In the rows, 128 means zero.
Named moves, each a turn or a mirror, and the order they were made in; the first pair answered
move F:
[122 102  93 134 149  79 144 121 122 140 124 104 121  62 140 126 107 105
 110 144 117] -> [127  78 131 121 132 114 143  97 139 133 140  97 160 137 157 107 144  97
 159 146 154]
[130 121 157 153 102 137 147  89 169 124 159 113 149 138 139 125 125 100
 120 114 162] -> [128 135 121 170 127 112 142 110 156 123 148 117 114  83 127 144  91 113
  82 117 138]
[129 136 141 128 191 119 106 178  98 151 106 169 144 162 103 129 151 141
 191 122 116] -> [122 137 132 125 192 112 100 185  88 145 109 169 123 132 102 140 140 142
 170 135 104]
move M:
[105 129 111 111 133 135 136 144 122 155 119 126 153 119 124 121 151 152
 167 126 179] -> [112 133  96 117 144 135 147 151 133 163 122 113 145 105 121 125 149 144
 170 120 154]
[135 119 110 131 143 129 130 144 126 144 132 127 137 128 129 139 130 122
 135 122 110] -> [125 119 142 115 117 139 123 140 136 136 139 136 145 152 132 133 129 131
 149 135 137]
[109 130  88 152 157 116 133 131 111 139 142  99 150 113 120 145 134 123
 102 115  88] -> [ 88 127 158 117 101 137 106 110 132 120 150 134 165 156 139 134 126 135
 116 120 158]
[108 114 137 110  75 133 123  89 172  78 129 127 133 125 118 163  94  81
  88 141 152] -> [121 124  94 135 111 120 142 106 158 104 127 114 126  97 118 162 106  58
  76 130 100]
move W:
[ 94 129 196  91  92 127  74 136 121 102 116 195 113 141  96 114  80 189
 136 150 166] -> [119 119 188  83 134 121  71 159 102 131 126 189 120 186 100  99 124 188
 199 151 140]
[132 113 120 155 154 111 143 111 121 138 145  86 120 137 117 147 128 129
 132 122 106] -> [114 114 117 143 151 127 137 104 130 129 140  82 119 126 117 156 109 123
 117 127 111]
[145 157 173 128 117  94 136 140 129 128 150 160 124 161  67 139 154 174
 181 148 114] -> [165 149 147 147 141  87 156 139 130 143 147 139 126 157  78 136 168 157
 178 139  97]
move U:
[163 136 101 125 175 131 111 153 131 160 138  97 126 103 123 160 143 111
 131  92  73] -> [137 146 117 105 151 126  69 168 121 142 124 133 102  85 112 164 102 147
 115 102  95]
[134 147  99 128 149 100  98 162  96 147 105 148  95  87 118 141 110 148
 108 144 104] -> [113 141 118 130 111 120 114 121 132 111 115 146 104  80 131 148  87 127
  65 128 144]
[144 153 109 144 177 109 115 214  69 140 148 147  83 115  90 133 150 154
 146  97  63] -> [ 82 158 158 122 105 141  93 178 100 104 141 188  85  85 101 154  88 182
  79 102 139]
[154 170 129 151 127 103 139 113 113 161 121 158 113 105  83  86 111 170
 119 138  99] -> [140 171 143 154  97 110 147  91 133 139 122 170 116  97  85  88  89 164
  91 139 127]
Pairs:
Between the rows of a pair lie 2 to 3 moves.
[129 106 170 125 120 148 143  99 158 136 148 116 162 186 134 120 155 107
 142 115 137] -> [117 139 155 117 148 108  77 160 102 143 117 174 102 126 106 118 117 170
 136 131 116] | U then U then F
[131 140  73 127 183 122 118 171  79 160 123  96 121 131 143 130 173 155
 154 106  58] -> [ 60 150 155  86 102 137  73 147 108 108 115 157 104 123 152 127 101 208
 101 121 162] | W then U then M
[119 142 183  88  77 146  91 124 127 100 122 123  85 178 120  75 103 170
 167 151 146] -> [154 159 127 108 141 114  96 155  77 127 119 114  63 156 107  78 128 181
 184 161  82] | F then W then W
[127 123 158 114  76  99  84 113 124  86  97 150 158 221 130 113 160 142
 181 147 175] -> [ 97 136 130 156  50 102 136  73 166  63  98 114 143 126 130 155 104  96
  67 128 174] | F then M then U
[ 95 151 185 106  64 161 145 111 141 111 107 162 145 175 130 120 100 149
 137 119 179] -> [161 146  82 151 166 122 191 138 106 155 112 110 146 151 119 123 149 109
 160 107  65] | W then U then M
